One turn moves each row of this set onto another row. After a few examples, where does it send each row asked below?
Z_160: [  2  -5   1  -3  -4  -1  -4   2  -4   8   4  -3  -6  15  -2   3  -4  -3
  11   4 -13   6   4  -1  -8  -1   7 -12  -4   5  -3  -3   0 -11   3   3
   8  -8   1]
Z_169: [ -1   3   4  -3   4  -2  -2 -12   2  12  -2   1  -3   3   7  -3  -7   9
   1  10  -6   4  -3   9 -13   8  -4  -3  -4   3  -6  -2   1   0  -6   5
   3  -1  13]
Z_542: [  5  -4   1  -5   0   6   2   5  -5   7   3  -2  -4  18  -2   2   2  -1
   9   4  -7  -1   7  -2 -11  -2   2 -12  -4   1  -5  -3  -1 -12   2   8
   5  -2  -1]
Z_729: [ -4   6   4  -9   9  -3   0   2   3  13  -6   4   5   4  -3   3   1  11
  -2   6 -11  -1 -13   4  -9   3  -3  -4  -4  -6   5  -3   5   1  -7   4
  -2   2   8]
Z_108: [ -4   4   2 -17   5  -1  -4   1   5   1   4   5  14   4  -8   4  -4  -8
   9  -8  -8  -1 -11  15  -5  -4   3  -2   4  -4  -7  -5   3   6  -5  -1
   0   0  -4]
Z_836: [ -1  -2  14 -13  -5  -4   0  -5  -5  -3   5  12  -5  13  -3   0  -5   8
   4   1  -2  -6   8  13  -9 -13  -8  -2   1   1  -7   0  -5   1   0   9
   7   4  10]
Z_202: [ -2  -4  12   1   3  -2  -1  -4  -4   8  -5   5   4  10  -4  -3   4   9
   1   8  -6  -3  -1  14 -14   2   6   2   0  -4   1  -1  -2  -3  -7   4
   5   6   4]
Z_695: [  1  -4  -2 -12  12  -3   0  15   8   0  -3   1 -14  10   1   2 -13   0
   2  -2  -1  -4  -9   2   5 -11   0  -6  -1   3  -9   2   0   6  -2   4
   2   1   2]
Z_264: [  2  -2   3 -10   2  -1  -5  -4   6  -4  10   7   6   3  -4   0  -6  -9
   8  -9   2  -2  -5  16 -12  -5   5   1   2   0 -12   2  -1   7  -5  -1
   0   5   3]
Z_380: [  1  -4   1  -8   8   2   3  10   4  -1  -7   3 -15  15   0   0  -9  -1
   6   5   1  -1   4  18   0  -9  -3  -3   1   5 -13  -5  -3  -1  -2  11
   1   0  -1]
Z_602: [  0 -10   7  -4   4   0  -2  13   1   3  -9   3  -9  11   1   5 -12  -3
   6  -6  -5  -4  -6  10   3 -11   5  -4   4   4 -10   3  -8   3  -1   5
   9   1  -2]
Z_627: [ -3   5   3 -20   1  -3  -6  -4   5   3   7   4   1  -3  -1   3 -10 -10
  11  -2  -9   3  -7  17  -9  -1  -1  -2   3   1 -14  -4   6   4  -1   5
  -3  -3   4]
Z_334: [ -3  -4   7 -14   5  -8   0   3  -2  -2   6   5   2   9 -15   2  -4  12
   4  -2  -1  -8  -3   4   0 -13  -1   4   0  -6   7   1  -5   6  -4   2
   9   4   6]
Z_927: [ -1   3   9  -4   4  -3  -3  -3   1   3   0   6   1  14   2  -1   0   6
  -8   4  -7  -2 -10  -1 -13  -1   3  -3  -2  -5  -8   7   4   7  -5  -2
   2   6  11]
Z_49: [ -7   5   6 -21   1  -5  -2  -3  -4   7  -3   6   3   8  -5   5 -11  11
   7   4 -10  -2   2  15   1  -7 -10  -4   0   2   0 -11  -4   0  -2  11
   7  -9   7]
Z_237: [ -2  -1   4 -17   1  -5  -3  -1   2   5   6   3   3  -4  -7   1  -8  -5
  15  -1  -6  -5  -5  26 -10  -4   9   0   4  -2  -4  -2   0  -4  -2   3
   2   1   3]
Z_223: [ -1   9   5  -5   3  -3  -1  -7   2   5  -3   6  -3  10   1   0  -2   7
  -2  12  -8   6  -1  16 -14   4  -4  -4  -5  -1  -3  -5   4  -3  -6   5
  -3  -1  13]
Z_694: [ -4   4   2 -11   2  -6  -1  -4   5  -4   8   8  -1   8 -11   5  -7   6
   5  -2  -6   8  -3   2   1  -6 -17   1  -3   1   1  -7   2  10  -6   4
   2  -2   6]
Z_329: [  5  -2  -6  -7   4   0   1   8   2   9   7  -3  -5  10  -3   5  -3   2
   7   0  -8   1  -3  -9  -7  -3   4 -16  -8   2   3  -1   0  -8   0   2
   4  -3   6]
Z_350: [ -2  -2  13  -2   0  -7  -7  -5  -3  12  -8   7   4   7   1  -3  -3   8
   0   6 -11  -3  -6  11 -11   1  10  -5   0   0   0   2  -1  -2  -4   0
   8  -1   9]
Z_754: [  3  -4  -2  -3   0   2  -1   7  -6   7   6  -3  -1  18   3   9  -2   1
   6  -2  -7   0  -4  -7 -12  -7   9  -5  -3   3  -6   1  -4  -9   2   4
   7  -2   2]
Z_490: [ -2  -1   7  -1   4  -7  -3  -6   2   2   4   2  -5   9  -6  -3   1   6
  -2   9  -6   4  -8   0 -11   2   4   5  -3  -6  -2   5   7   6  -6  -4
   3   5   9]
Z_591: [  2  -4  -2  -7   1  -4   0  10  -5   5   9  -3  -7  15  -7   5   1   1
   7   5  -8   1  -1  -4 -10  -8  12  -5  -5   0   2  -1   2 -12   2   3
   3  -4   3]
Z_249: [ -2   3   1 -17   5  -4   0  -3   5   3   6   8   0   5  -4   1 -10   9
   3  -4  -4  -1  -3  -5   1  -6 -18  -5  -3   3  -1  -4   1  11  -4   6
   4  -1   8]
Z_236: [ -2   2   1 -21   7   3   0  -4   4   5   8   2   1  -3  -1   0  -6  -7
  11  -1  -3  -3  -3  15 -12   0  -6   1   3  -1 -15  -4   5   3  -2   9
  -5   3   1]
Z_815: [ -3  -2   0 -19  10  -1  -3  -1   6   7   5   0  10  -5  -7  -3  -6  -5
  12  -6  -4  -5 -10   9  -4   1   2   1   4  -3  -6  -3   4   7  -5   0
   3   2  -5]
Z_593: [ -1 -12   6  -5   6  -3   0  16   2  -1  -6   2 -14   9 -10   1  -6  -2
   9   3  -3  -3  -2  14   4 -11   6   0   2  -1  -2  -1  -2   0  -2   6
   5   2  -3]
Z_834: [  2   4  -6  -6   2   0  -3   7  -1   6   2   0   2  19  -1   6  -2   0
   5   2  -9   6   1   0  -8  -4   4 -13  -7   7  -1  -9  -1 -11  -2   5
   2 -12   2]
Z_980: [ -1   0  -1 -11   8  -1   0  17   8   3 -11   4  -8  10  -3   7 -11  -2
   6  -1  -8   2  -6  15   7  -8  -4  -9  -1   3  -3  -7  -1   1  -4   9
  -1  -5  -1]
Z_712: [ -1  -5  -3  -2   8  -3   1  12   8  -6   1   0 -14  13  -6   7 -10  -3
   5  -2  -2   7  -9   9   4 -10  -1   4   1   2  -8  -1  -1   5  -5   2
   2   1  -1]
Z_305: [ -7  -1   5 -14   2  -2   1  -8  -5   8  -1   2   3   5  -4   5 -10  12
  10   2  -5   1   4  13  -1  -3 -13   4   1   3  -2 -11  -7   1  -4  12
  10  -5   3]
Z_397: [ -2  -6  13 -11  -6  -9  -4  -8  -4   1   7   8  -9   5  -4  -2 -11   8
   8   2  -4  -2   6   9  -5 -10  -3   0   2   4  -5   2  -4   2   1   6
  11  -1  11]
Z_363: [ -5   3   3   0   5  -4  -1  -4   2  12  -3   1   6   4  -1   8  -2   9
   1   3 -13   8 -15   4  -8   5  -3   3  -1  -3   2  -2   2   2  -8   2
   3   1   6]
Z_978: [  3  -4  -8  -4   6   2   1   4  -1  10   5  -5  -1  11  -1   2  -2   2
  10   4  -4   5   3  -5  -8   1   2  -6  -7   8   0  -8  -1 -11  -3   6
   4  -8  -1]
Z_954: [ -1  -9  -3  -4  10   1   2  11   7   7  -7  -2 -10   2  -2   6 -12   0
  11  -2  -3   4  -5  10   7  -3  -6   0   1   6  -4  -6  -5   2  -5   9
   4  -2  -4]
Z_573: [  0  -1   4 -16   3   1  -1  -2   1   7   3   4   8  -1   1   4  -8  -4
  12  -7  -2  -9  -6  23 -13  -4   5  -2   6  -1 -10   0  -5  -2  -2   6
   3   5   2]
Z_806: [ -3  -4   7 -10   0  -7  -3  -1  -3  -1   4   7   7  11  -8   7  -9  10
   3  -8  -4  -5  -8   3  -1 -13   0   2   1  -1   2   3  -9   9  -4  -1
  14   1   8]
Z_702: [  2  -2   4 -18   6  -4  -6  -1   7  -1  10   7   2  -2  -6  -7  -7  -7
   8  -4   1  -7  -4  13 -10  -5   8  -4   0   0  -8   3   4   5  -3  -1
  -1   3   5]
Z_445: [  0  -7   1  -7   4  -5  -3   6   5   2  -5   0 -17   8   3   0 -17  -2
   8   3  -4   5   0  15   4  -7   2  -3   2  10 -12  -3  -3   0  -1   6
   7  -7   1]
Z_242: [ 5 -1 -6  2  1  2  2  6  1  3  8 -2 -2 16 -6 11  0 -1  8 -3 -8  8 -2 -4
 -9 -3  1 -9 -7  1  2 -3 -2 -8 -3  2  3 -1  3]

Z_729 goes to Z_490
Z_160 goes to Z_834
Z_397 goes to Z_49
Where do these go?
Z_108 goes to Z_264
Z_712 goes to Z_602

One turn moves each row of this set onto another row. After a few examples, where does it send each row asked below?
Z_376: [-2 -2  2  7  3  4 -3 -7 -4 -4 -2  1  3 -7  3 -2 -7 -8  6 -2  1  7  7]
Z_972: [  4  -3   1   5  -9  -1   0  -2  -5  -3  -2 -12  11  -8  -1  -5 -17   8
   4  -9   9  -8  -8]
Z_209: [ -4  -6  -2   1  -1   3  -3 -10  -5  -3   1  -2   1   0   0  -7  -5  -4
   8  -2   1   1   7]
Z_957: [ -1   7   9  -4   5  -4   8  -6   5  -5  -4  -9   5   2  -3  14  -7  13
   2 -14   0   8  -2]
Z_738: [  2   8   6  -5   4  -3   7  -4   1  -3  -2 -11   4   2  -4  10  -3  16
   5 -15  -3   5  -6]
Z_950: [-1  3  2 -2  1  5 -4 -8 -7  3  4 -6  7 -8  2 -4 -1 -6  7 -2 -3  2  3]
Z_861: [ -3   6   5  -7 -10  -5   0  -8  -1   1   2 -10   4  -4  -5   6 -15   9
  -3 -12   8  -5 -12]
Z_96: [  9   0   5  -2   2  -5   2   3   3   0  -1   1   0 -16   2  10 -14   2
   8 -10   3   0 -12]
Z_723: [  3  -6   6  -5   3  -5   3   2   8   0  -3  -1  -2 -11   0  11 -20   2
   2  -6   9  -2  -3]
Z_319: [  7  -2   7   7   0  -6  10  -3   4  -9  -7 -13   9  -7 -13   4  -4   4
  10  -5   1   5   4]
Z_981: [ -2  -1   9   2   2 -12   7  -3   4   1  -2 -16   4  -8 -10   0   1   7
   5  -6  -7   5  -3]
Z_755: [-2 -6 -2 -3  2  4 -2 -8 -5 -7  2 -3  2  1  1 -5 -3 -4  9 -3 -1  3  8]
Z_15: [ -6  -2   5  -1 -12 -11  -3 -11   1   0   2  -9   7  -6  -2  -1 -17   5
  -2  -7   7  -5 -11]
Z_244: [ -3  -3   8   0   5  -2  10  -4   4  -7  -4  -7   1   6  -5   8  -5  15
   6 -16  -1   1  -3]
Z_773: [ -5   1   5  -5   1   2  -4 -13  -2   1   4  -4   7  -6   1   1  -6  -9
   3   0   1   3   7]
Z_628: [ -1   1  10   4   7   0  10   1   4  -8  -5  -6   3   3  -3  10  -6  13
   6 -16  -2   6  -4]
Z_187: [-2  3  2 -3  5  4 -4 -5 -5 -1  4 -6  6 -5  5 -3  1 -5  6 -3 -6  6  2]
Z_400: [  6  -4   5   3  -1  -8  10  -7   3  -8  -5 -14   8  -3 -14   2  -4   6
  10  -6   2   2   4]
Z_731: [ -1  -4   7   6  -8  -4   1  -4   2  -6  -5  -8  12  -9  -1   3 -24   3
  -2  -6  14  -3  -3]
Z_311: [  0   4   6   8  -7  -8  -4  -2   0   1  -2  -8   9 -15   2   0 -16   3
  -1  -9   5   1 -14]
Z_541: [  0  -3   3   8  -7   3   4   2  -5  -4  -4  -5   1  -5  -3   0 -15  11
   2 -15   8  -8 -12]
Z_691: [ 0 -2  2  3  5  4 -2 -4 -2 -9 -1 -2  5 -4  3 -1 -5 -8  7 -3 -1  8  8]
Z_95: [ -6  -5   9   7  -6  -1   4  -1   3  -8  -5  -2   3  -4  -4   7 -21   6
  -3 -13  12  -4  -6]
Z_772: [  8  -5  -2  -7   1  -2   2   5   0   3   0  -5  -4 -10  -1   2 -13   9
   9 -10   4  -7  -8]
Z_227: [ -6  -1   4  -7   4   1  -3 -10   0  -3   4  -5   6  -2   3   1  -4  -8
   3  -1  -3   6   6]
Z_910: [ -4  -2  11   2   2 -13   7  -5   8   0  -3 -15   5  -8 -11   2  -1   3
   3  -5  -4   6   0]
Z_126: [  3  -7   3 -13  -3  -8   2  -7   5   0   3  -1  -3  -7  -4   9 -16   4
   8  -9   6  -7  -8]
Z_109: [  1  12   8   1  -7  -3   0  -2   0   0  -1  -9   7 -12   0   8 -15   5
  -3 -12   6   2 -13]

Z_109 goes to Z_541
Z_311 goes to Z_972
Z_319 goes to Z_981
Where do these go?
Z_950 goes to Z_209
Z_772 goes to Z_126
Z_957 goes to Z_628
Z_755 goes to Z_227

One turn moves each row of this set onto another row. After a few examples, where does it send each row asked below?
Z_439: [  4  -5 -11  -7   5  -2 -27   0  -4   2  14   0  -2  -2   3   2   9]
Z_629: [  0  -8 -10 -11   1   6  -8   6  -4  -3   7  13  -4 -13  -2 -10   9]
Z_547: [  2  -2  -8 -14   1   9  -6  -2   7   2   9   8  -2  -3  -6   6  13]
Z_687: [  5   0   2  -8  -3   7  -6   0   7  -6   4   8   3  -6 -11   1   2]
Z_170: [  6 -10   0 -10   1   2 -19  -2  -3   5  15  -2  10  -4  -1  -9  15]
Z_944: [ -7  -9  -3  -5   4  -5  -9  -3 -10  -6   7   3   5 -17  -3  -1   4]
Z_705: [ -1  -1 -10   5   5  -1 -11   5  -1  -9   2   9   6  -3   1   3   7]
Z_532: [  7   2   4  -3  -1   1 -11   7  -1  -5   4   1   4  -8 -13  -2   1]
Z_631: [ -3  -2  -2  -1  -1   3 -17  -2   4   3   2  13   4  -9   6   6  16]
Z_146: [ -7  -7  -4  -3   8  -3 -10  -2  -9  -3   6   1   1 -16  -4   4  14]
Z_56: [ -6  -8  -1  -5   1  -1 -24   7  -2  -4  12  11  -5 -16   0   1   6]
Z_306: [  0 -10   1  -7   2  -3  -7  -3  -2  -7  10  13   8 -13  -3 -10   2]
Z_989: [  3 -10  -1  -7   2   7 -17  -2  -4   3  14  -3  10  -6   3  -9  15]
Z_461: [ -5 -10  -1  -6   6  -4  -7  -1  -5 -10   5   5   5 -16  -3  -2   3]
Z_946: [ 6 -2 -3 -8  9  5 -4  2 -7 -4 19  3  2 -2 -2 -6  4]
Z_358: [ -5   0  -5   0  -1   3 -19  -3   5   6   2  13   2  -8   5   4  11]
Z_849: [  6   0   2 -10  -2   6  -6   1   5  -5   5   7   4  -9 -12   1   1]
Z_660: [ 5 -3 -1  1  5 -1 -8 -3  5 -3 14  6  8 -8  1  5 22]
Z_533: [10  2 -9 -1 -4  3 -8 -2  5 -7  3  2  3 -3 -7 -5  3]
Z_539: [ -3  -2   4 -14   9   0 -19  -2  -8   6  13   8  -2 -12  -3  -3  10]
Z_513: [ -2 -11 -11   0   7  10  -9   0  -2  -3  11   3   9  -5   6  -1  13]
Z_317: [ -2  -2  -2   0  -1   4 -20  -4   4   3   3  11   5  -7   3   6  18]
Z_451: [ 6 -1 -4 -7  7  5 -4  2 -4 -2 19  3  1 -1 -3 -7  0]
Z_633: [  7  -8   2 -13  -2  -2 -20  -2  -2   5  15   0   9  -5  -4  -6  16]
Z_711: [ -5  -9  -4  -8  -4   2 -20   8  -5  -6   3   8   2 -16   0   5   9]
Z_492: [ 4  0  2 -9 -4  6 -4  2  7 -4  3  6  4 -6 -9  0  2]
Z_556: [  8   0   3  -6  -1   5  -7   4   2  -5   4   4   4  -8 -13   0   0]
Z_813: [  1  -5 -12  -9   5  -1 -27   1  -3   2  14   3  -3  -2   5   3   9]
Z_634: [  0  -6  -4 -11   7   4 -13   2 -11   0   7  14  -3 -13  -1 -11   9]
Z_611: [ -7  -6   0  -6   3  -2 -23   8   0  -5  13   8  -3 -16  -2  -4   3]
Z_999: [ -1  -1  -3  -1  -3   4 -18  -4   3   3   4  12   5  -9   6   6  19]
Z_524: [ -3   1 -10   1  -3   8 -17  -1   4   2   6  -1  -2  -4   4   6  14]
Z_914: [ -2  -5  -4 -14   7   2 -13   1 -11   2  13  12   0 -12  -3 -11   9]
Z_438: [  7   2  -1  -2   5   2 -16  -2   0   3  16  -3   3   1  -5 -10  17]
Z_911: [  1   0 -12  -8   3   0 -13  -1   3   5   9  11  -6  -1  -4  -4  -2]
Z_434: [  0   0  -9   4   4  -5 -11   5  -2 -11   3   9   4  -4   0   4   4]
Z_998: [ 10  -5   2 -13  -2  -1 -19  -3   0   5  15  -1   9  -6  -4  -7  14]
Z_239: [  8  -2 -13  -1   1   3  -6   1   9  -3  10  -1  -5  -5  -5   1   8]
Z_745: [ -1  -6  -2  -5   4  -8 -20   3   4  -3  18   6  -4 -16  -5  -7   5]
Z_666: [  2   1 -14   4   2   3 -11   3   5   2  13   2  -2  -4   0   2  19]
Z_875: [  8  -5   2 -14  -3  -2 -18  -2  -1   3  15  -3   8  -4  -4  -6  16]
Z_235: [ 12  -3  -6 -11  -7  -9 -16   5   6  -2  11   5   2  -5  -6   0  13]
Z_742: [  9   0  -2   0   5  -7 -20  10  -5  -3  11  -3   2  -8  -6   1   8]
Z_899: [ 10  -1 -13  -4   5  -4 -12   0   4   0  13  -4   1  -2  -7  -5  16]
Z_878: [ -5   1  -7  -2  -1   4 -20  -5   5   6   1  13   0  -6   2   1   6]

Z_745 goes to Z_629
Z_513 goes to Z_742
Where do these go?
Z_687 goes to Z_999
Z_611 goes to Z_634
Z_989 goes to Z_532
Z_914 goes to Z_461
Z_439 goes to Z_451
Z_317 goes to Z_998
Z_239 goes to Z_666
Z_524 goes to Z_438
Z_539 goes to Z_306
Z_547 goes to Z_660
Z_556 goes to Z_358
Z_631 goes to Z_633
Z_946 goes to Z_434

